0: [ -2. -25.  12.  53. -14.   7. -36.  12.  -7. -39. -42.  24.  54. -55.  -7. -38.]
1: [ 65. -50.   1.  47. -47.  -7. -12.  49. -10. -51.   0.  63.  49. -88.  -5. -14.]
2: [ 59. -50.  22.  50.  -8.  19.  -2.  56. -10.   7. -28.  -1.  55. -35.  -6.  32.]
3: [  2. -14.  39.  41. -21.   1.   7.  13.  -6.  -2. -22. -34.  19.  -7.   9. -11.]
4: [ 46.  -5.  71.   5.   5. -48.  58.  25.  13.  -6.   3. -32. -17.  29.  55.  20.]
5: [ 41. -16.  80.   8.  -5. -54.  69.  35.   5.  -3.  12. -46. -23.  30.  48.  22.]
6: [ 25.  13.  -3. -34. -30.  12. -32. -39. -35.  30.  -9.  17. -19. -12. -18.  41.]
7: [  2. -11. -31.  12.   8.   0. -49.   0.  10. -57.  -9.  60.  36. -53.   6. -42.]
8: [-58.  36.  34. -11.   0. -13.  51. -26.   0.  41.  -4. -96. -51.  70.   4.  -5.]
9: [ 13.  21.   9.  22.   0.  24. -66. -44.   6. -16. -48.  21.  29. -12.  37.   6.]
10: [-38.   1. -55. -32.  32. -21.  73.  13.   4.   6.  75. -12. -68.  43. -61. -68.]
11: [ 15.  -8. -15.   9.  36.   0.   0.  10.  39. -16.  21.  10.   8.  11.  32.  15.]
12: [-25.   9. -21.   8.  58. -22.  -5. -12.  75. -60.  27.   0.  -4.  32.  63. -49.]
13: [-47.  57.  50.   3.   6. -33.  19. -36.  46.  -3.  -4. -59. -15.  55. 102.   8.]
14: [-42.  20. -24. -36.   5.  20.  19. -22.  -3.  32.  23. -28. -33.  46. -16.   6.]
15: [ 10.  21.  25.  33.   3.  19. -58. -51.   9. -10. -53.   8.  32.  -4.  32.  15.]
16: [-18. -10. -47.  24.  65.   7.  75.  28.  30.  30.  69. -70. -54.  83. -53. -29.]
17: [ -9.  15.  20. -30. -23.  -4. -12. -21. -11.  -2.  -6.  12.  13. -11.  41.  26.]
18: [  9.  17. -62. -62.  27.   7. -16. -21.   9.  28.  40.  27. -53.  11. -39.  12.]
19: [-56.  32.  23.  -5.  45. -62.  72. -15.  68. -33.  43. -66. -65.  80.  66. -64.]
20: [ 73.  -3.  79.   7. -23.  -4.  22.  14. -34.  43. -23. -36.  -2.  28.  -7.  74.]
21: [-16.   9.  18.   3.   0. -11.  29.  11.  14.  -7.   5. -20.  29.  29.  41.  22.]
22: [ 30.  23.  35.   9.  -8.  36. -47. -24.   6.   9. -40.  -1.  21.  14.  41.  69.]
23: [-11.  26.  47. -25. -23.  -2. -14. -36.  -3.  20. -37. -22.   2.  20.  51.  48.]

[ -9. -24.  37.  54. -24.  -4. -28.  20.  -4. -53. -44.  24.  58. -64.  13. -44.] 0 7 3
[-45.  14. -28. -24.   8.  24.   0. -24.  -7.  32.  11. -18. -22.  34. -24.  -3.] 14 18 6
[-46.   7. -54. -36.  35. -20.  73.   7.   1.   0.  79. -16. -67.  57. -56. -64.] 10 16 14
[-42.  14.  11. -22.  -4. -38.  39.  -5.  18. -30.  22. -11. -10.  11.  58. -28.] 21 17 12
[-25.  -6. -41.  20.  59.  -3.  73.  18.  28.  24.  53. -69. -54.  78. -64. -38.] 16 10 14
[-42.  -4.  16. -20.  -2. -41.  51.  11.   1. -31.  20.   1.  -7.  -3.  38. -44.] 21 17 11
[-58.  37.  25. -10. -12. -17.  39. -21.  -3.  40.  -4. -81. -38.  62.   2.  -8.] 8 14 13
[ -3.  -1.  37.  34. -20.  -5.  13.   9.  -7.   0. -26. -33.  21.  -6.  14.  -1.] 3 21 17
[  9.   9. -85. -27.  29.  28.  -8. -11.  -6.  39.  46.  26. -47.  15. -88.  -2.] 18 14 10
[ 28.  18. -69. -85. -54.  38. -79. -11. -55.  48.  16. 104.  12. -71. -66. 108.] 6 18 17
[ 41. -28.  42.  22. -42.  10. -27.  23. -34.  11. -38.  20.  38. -55.  -4.  45.] 2 3 0
[ 36. -10.  -7. -19. -33.  10. -40.  -1. -24.  21. -25.  38.  28. -41. -13.  56.] 6 17 22
[ 33. -14. -65. -13. -42.  65. -88. -12. -55.  29. -20.  81.  38. -75. -78.  57.] 6 7 9
